First come named moves, each a turn or a mirror, each shown by rows before and after it. For each pair of rows after them, which moves, in which order, take the first row to the second? The first pair is done for you.
k_101 (before -> after):
-0.12  +0.04  -0.60  -0.88  -0.75  +1.18  -2.16  -0.73  +0.73  -0.13  +1.17  -0.43  +1.05  +1.18  -2.20  +1.41  -0.33  +0.64  -1.35  -1.75 -> -0.20  -0.06  -0.40  -0.17  +1.06  +0.42  -1.04  -0.91  -0.05  -0.22  +2.06  +0.13  +0.17  +1.54  -2.68  +1.26  +0.35  +0.47  -1.38  -0.48
+0.15  +0.42  +0.39  +1.38  -0.13  +0.05  -0.65  -0.49  +0.07  -0.55  +2.21  +0.22  +0.31  +0.36  -0.52  +0.03  -0.32  +0.39  +0.46  +0.18 -> +0.41  +0.56  +0.36  +0.78  -0.76  +0.53  -0.85  -0.04  +0.28  -0.23  +1.30  -0.19  +1.00  +0.23  -0.32  +0.48  -0.70  +0.58  +0.33  -0.64
+1.65  +1.60  -0.19  +1.92  +0.54  -0.03  -1.21  -1.65  +1.49  +0.44  +2.85  -1.04  +1.18  +0.69  +0.00  +0.48  -0.32  -0.29  -0.69  +0.32 -> +1.74  +1.37  -0.29  +1.69  -0.19  +0.21  -1.53  -1.60  +1.61  +0.70  +2.65  -1.44  +1.76  +0.43  +0.15  +0.95  -0.34  -0.59  -0.49  -0.56
-0.41  +0.84  +0.74  -2.02  -3.60  +0.85  -0.49  +0.26  +0.78  -2.03  +0.14  -0.50  +1.45  -1.03  +2.46  +0.05  -1.58  -1.15  +0.98  -2.29 -> -0.73  +0.71  +0.80  +0.28  +2.20  -1.16  +2.02  -0.67  -0.64  -3.31  +3.38  +1.55  -1.07  +0.36  +0.97  -1.43  +0.94  -1.03  -0.03  +0.93
k_331 (before -> after):
-0.14  -1.04  +0.05  -1.56  -0.71  -0.18  -2.26  +1.86  -2.19  -0.06  -4.21  +1.26  +0.50  -0.74  +0.69  +0.93  -0.18  -2.34  +0.36  -0.06 -> +0.49  -0.78  +0.66  +0.45  -0.54  +0.18  -3.96  +0.93  -1.46  +0.55  -1.44  +2.37  +1.28  +0.83  -1.94  +0.00  +0.28  -2.86  -0.46  +1.60
-0.07  -1.88  +0.01  +0.23  +0.74  +0.39  -1.36  -0.35  -0.28  +1.45  -2.31  -0.34  -0.65  +1.08  -2.47  -0.84  +0.96  +0.79  -0.42  +2.18 -> -0.63  -2.06  -0.21  -0.76  +0.98  +0.15  -0.48  +0.41  -1.20  +0.85  -3.97  -0.93  -1.12  +0.74  -1.20  -0.33  +1.02  +1.28  +0.17  +1.39
+0.48  +1.34  -1.35  +0.97  +0.93  -1.37  +2.19  -0.09  -0.22  -0.08  -0.29  -1.71  -0.61  -0.93  +2.25  +1.26  -0.19  +1.17  -0.50  -0.07 -> +0.54  +1.31  -0.80  +0.17  -2.94  +0.48  -0.65  -0.33  +1.07  +0.35  -0.32  -1.38  +0.99  -0.89  +1.48  +0.84  -1.41  +0.43  +0.42  -1.21
+0.11  +0.05  -1.24  +0.42  -0.07  -0.49  +1.47  -0.59  +0.16  -2.75  +3.55  +0.08  -1.15  -0.43  +2.71  +0.16  +0.20  -0.22  +1.94  -0.97 -> +0.30  -0.04  -1.36  -0.39  -1.59  +0.17  +0.81  -0.31  +0.49  -2.39  +3.67  -0.19  -0.47  -0.09  +2.43  +0.22  -0.04  -0.78  +2.20  -1.29
k_921 (before -> after):
-1.90  -2.79  +0.44  -3.06  -2.83  +1.44  +0.06  +1.69  -0.45  -2.62  -0.83  +1.62  -0.82  -0.10  +0.75  -2.25  +0.48  -0.45  +0.82  +0.22 -> -0.38  -2.74  -0.63  -1.20  +1.11  -0.02  -1.02  +0.82  +0.55  +2.94  -3.48  -1.61  +0.02  +1.25  -2.19  +0.07  +0.22  +0.93  -2.05  +2.60
-0.05  -0.04  +1.79  -0.55  -0.26  +0.26  +0.14  +0.83  -1.82  -0.60  -2.14  -1.09  +1.32  -0.75  +1.61  +0.10  -1.39  +2.00  +0.86  +0.53 -> +0.10  -0.46  +1.95  -1.02  +0.11  +0.13  +0.28  +0.82  -2.03  -0.80  -2.17  -0.27  +0.90  -0.33  +1.08  +0.20  -0.92  +1.83  +0.41  +0.96
+0.05  -0.48  +0.38  +0.39  -0.36  +0.78  -1.50  -0.45  +0.28  +1.83  +0.51  -0.91  +0.97  +1.14  -0.97  +0.37  -0.70  -0.03  -0.82  +0.33 -> -0.41  -0.75  +1.01  -0.47  -1.51  +1.04  -0.82  +0.10  -0.16  -0.59  +1.39  +0.33  +0.81  +0.31  +0.02  -0.40  -0.14  -0.58  +0.47  -0.09
-1.26  -1.31  +0.29  +0.37  +0.88  -1.52  +0.26  +1.26  -0.92  -1.12  -1.67  +1.29  -1.79  -0.32  -0.26  +0.04  +0.00  +0.87  -0.08  -0.72 -> -0.01  -0.20  -0.33  +1.49  +0.05  -1.75  -0.50  +0.77  +0.16  +0.66  -1.94  -0.97  -0.61  -0.76  -0.13  +2.16  -1.47  +1.64  -0.85  -1.39
Then:
(2 to 3 moves a pair)
-1.20  -1.70  +1.72  +0.25  -0.04  +1.00  -1.89  +0.37  -0.12  -0.21  +1.43  +3.46  -0.04  +2.49  -3.60  -2.93  +1.00  -0.86  -0.22  +2.14 -> -1.12  -1.81  +0.70  +0.65  +3.64  -0.89  +0.20  -0.07  -0.92  +0.02  +0.78  +2.42  -1.39  +2.36  -2.59  -2.07  +1.69  -0.02  -1.41  +2.86 -> k_101 then k_331
-1.54  -1.30  -0.32  -1.45  +2.74  -0.43  +2.14  -0.68  -1.64  -0.98  -1.85  -0.19  -1.29  -0.51  +1.81  +0.49  +2.09  +0.68  -0.12  +0.24 -> -1.70  -1.76  +0.41  -0.48  +2.71  +0.05  +0.97  -1.20  -1.23  -1.65  +1.06  +1.77  -0.96  +1.06  -0.03  -1.46  +2.67  -0.11  -0.58  +1.49 -> k_331 then k_101
-0.20  -0.13  +1.59  +0.31  +2.08  -1.76  +3.37  +1.28  +0.88  -1.03  -3.72  -1.02  -0.61  -2.09  +1.48  -2.23  +3.98  -1.17  +0.43  +0.47 -> +1.81  +1.82  +1.76  +1.43  -2.38  +0.38  -0.92  -0.26  +3.51  +1.67  -2.06  -3.04  +2.81  -1.49  +0.62  -0.81  +1.16  -1.35  -0.13  -0.96 -> k_921 then k_331
-1.35  -0.84  +0.06  -0.70  +1.24  +0.54  +1.32  +0.64  -1.14  -2.83  +1.22  +0.69  -1.32  -1.42  +1.64  -2.79  +1.26  -0.60  +1.43  -0.08 -> -0.08  -0.52  -1.56  +0.53  +4.29  -0.96  +1.09  -0.26  -0.45  +1.15  -0.82  -2.06  -1.41  -0.91  +0.56  -0.80  +0.86  +1.01  -0.41  +1.32 -> k_921 then k_331 then k_101
+0.57  -0.14  -0.66  -0.62  +0.76  +0.03  +1.16  +0.04  -0.33  +1.32  -2.84  -2.23  +0.11  -0.46  +1.05  +1.82  +0.07  +0.24  -0.24  -0.84 -> +0.48  -0.29  -0.13  -1.08  -1.63  +1.27  -0.38  +0.05  +0.71  +1.23  -2.35  -1.59  +1.03  -0.29  +0.50  +1.18  -0.75  +0.01  +0.49  -1.42 -> k_101 then k_331
-0.28  -1.69  +1.07  +0.97  +1.39  -0.21  -1.19  +0.08  +0.05  +0.66  +0.03  +1.29  +0.03  +1.44  -2.80  -1.19  +0.78  -0.27  -0.92  +2.37 -> +0.13  -1.39  +1.03  +1.22  +2.21  -0.83  -0.66  +0.08  -0.01  +1.48  -0.59  +0.35  -0.12  +1.43  -2.52  -0.42  +0.78  +0.16  -1.45  +2.68 -> k_101 then k_331
